Look-ups in named tables: a row name and a column name give one cell, copied from the table.

tasadav:
        durukiz  vituto  pez
sovu        772     285  792
tuni        505     601  606
sut         278     627  319
zulup       741     470  950
fedofe      140     680   17

durukiz of tuni: 505
durukiz of zulup: 741
durukiz of sovu: 772
vituto of fedofe: 680
durukiz of fedofe: 140
pez of tuni: 606
pez of sovu: 792
Which row has the largest vituto? fedofe

tilazir:
          dof  fetak   kugu    gir   rino  vitobaf  vimed  vumenug  ladov  pudamo
gitiri  59062  37800  19534  44077  87754    72503  30108    62169  51285   38825
vazuda  74972  69851  21926  43815  79598    95368  29041    95873  97205   36154
kuga    88210  35942  87767  93311  23637    21536  24150    95676  83423   88334

What is the rino of vazuda in tilazir? 79598
What is the pudamo of gitiri in tilazir? 38825
What is the vumenug of gitiri in tilazir? 62169
What is the fetak of gitiri in tilazir? 37800
What is the vimed of kuga in tilazir? 24150
What is the vitobaf of gitiri in tilazir? 72503
What is the vumenug of kuga in tilazir? 95676
What is the gir of kuga in tilazir? 93311
What is the rino of kuga in tilazir? 23637

muf:
         zonu  getamu
pev       266    5564
pip      4440    5779
visokob  6678    2781
lef      5342    4401
sigako   3901    5762
nazer    4116    5767
zap      4367    4276
riti     3909    4974
tifa     4416    4779
dor      1825    3236
tagonad  3224    7633
kuz      4496    5673
virola   4581    4731
melili   4091    2534

getamu of riti = 4974
getamu of sigako = 5762
getamu of melili = 2534
zonu of kuz = 4496
zonu of melili = 4091
getamu of virola = 4731

kulim =
columns: viz, mudisu, lokipuz, tepo, lesabin
pofa: [1.3, 3.5, 0.9, 5.6, 6.3]
damesi: [4.3, 3.1, 5.4, 4.3, 2.9]
fuz: [4.7, 3.7, 5.0, 4.4, 5.6]
pimez: [2.0, 5.3, 3.4, 4.8, 5.5]
durisu: [2.6, 5.6, 3.7, 4.8, 5.9]
fevu: [2.4, 3.7, 2.9, 5.0, 5.6]
sigome: [5.7, 4.9, 4.6, 4.5, 2.0]
muki: [3.0, 3.1, 3.1, 4.9, 7.8]
molalun: [5.4, 3.7, 5.8, 4.1, 4.6]

mudisu of damesi: 3.1
tepo of fevu: 5.0
lesabin of damesi: 2.9
tepo of molalun: 4.1
lokipuz of fevu: 2.9
lokipuz of pimez: 3.4
lesabin of sigome: 2.0
viz of durisu: 2.6
viz of fuz: 4.7
Which row has the largest lesabin? muki

sogesop:
cols = fov, sasuv, gidak, nugalab, zogu, teridog, dida, baroke, gafi
keteg: [62.222, 24.748, 74.106, 57.736, 59.132, 78.091, 67.108, 63.496, 55.855]
roli: [59.681, 53.256, 54.001, 63.530, 61.966, 47.251, 51.968, 63.709, 42.897]
zogesom: [59.250, 34.306, 78.954, 80.480, 77.853, 74.381, 59.025, 67.263, 16.782]
somoz: [62.635, 28.113, 54.028, 76.001, 61.710, 68.780, 72.119, 67.750, 40.376]

zogesom, nugalab -> 80.480
roli, zogu -> 61.966
zogesom, dida -> 59.025
roli, baroke -> 63.709
zogesom, sasuv -> 34.306
keteg, gafi -> 55.855
roli, nugalab -> 63.530
roli, gidak -> 54.001
keteg, sasuv -> 24.748
keteg, teridog -> 78.091
keteg, nugalab -> 57.736
roli, gafi -> 42.897
roli, fov -> 59.681
roli, dida -> 51.968
keteg, gidak -> 74.106
roli, sasuv -> 53.256
somoz, baroke -> 67.750

kamugi =
         merod  geponim  gud
tazopov     22       48   71
papira      61       48    8
fadenev     78       34   46
kapavu      32       30   22

kapavu, gud: 22
tazopov, gud: 71
kapavu, merod: 32
fadenev, merod: 78
fadenev, geponim: 34
tazopov, geponim: 48
tazopov, merod: 22
papira, geponim: 48
kapavu, geponim: 30
papira, gud: 8
fadenev, gud: 46
papira, merod: 61
Row with the largest merod: fadenev

bazoguf:
,zom,rud,bezanur,napuli,zekize,fim
zogi,88,160,186,111,181,253
zaf,116,146,156,99,242,247
vam,89,120,181,167,131,190
nemer,91,155,196,114,188,244
golo,169,102,129,207,28,90
lasuro,187,186,102,118,208,156
varagis,199,163,102,161,162,67
bosi,106,154,206,116,248,236
zaged,122,136,194,165,125,163

golo, napuli: 207
zogi, napuli: 111
zogi, fim: 253
golo, fim: 90
zogi, rud: 160
zaged, fim: 163
golo, bezanur: 129
golo, zom: 169
zaged, zom: 122
bosi, rud: 154
zogi, bezanur: 186
vam, napuli: 167
bosi, zekize: 248

Table pifu
        rugipe  vem  tav  rotepeg  zag  beged  miz
lev         21  -61  -49      -86   13    -14  -55
kab         -6  -42  -46      -63  -12    -21  -40
rep        -94  -99   29       55  -63    -87  -68
suzu        13  -57  -43      -77    5    -18  -51
lil        -57  -72   -2        6  -41    -60  -56
pevu       -65  -19  -32      -10  -59    -40  -21
doposo     -63  -77    3       14  -45    -65  -59
res        -23  -74  -20      -33  -17    -42  -60
des        -16  -52  -34      -48  -17    -31  -47
didum      -76  -95   20       35  -51    -79  -70
vetap        0  -46  -46      -69   -9    -21  -44
zogid      -71  -93   18       30  -47    -76  -69
tilap      -46  -54  -19      -13  -36    -46  -46

miz of lil is -56
rotepeg of lil is 6
beged of tilap is -46
beged of vetap is -21
vem of vetap is -46
beged of didum is -79
miz of vetap is -44
miz of doposo is -59
beged of suzu is -18
beged of lev is -14
vem of lev is -61
rugipe of des is -16
zag of pevu is -59

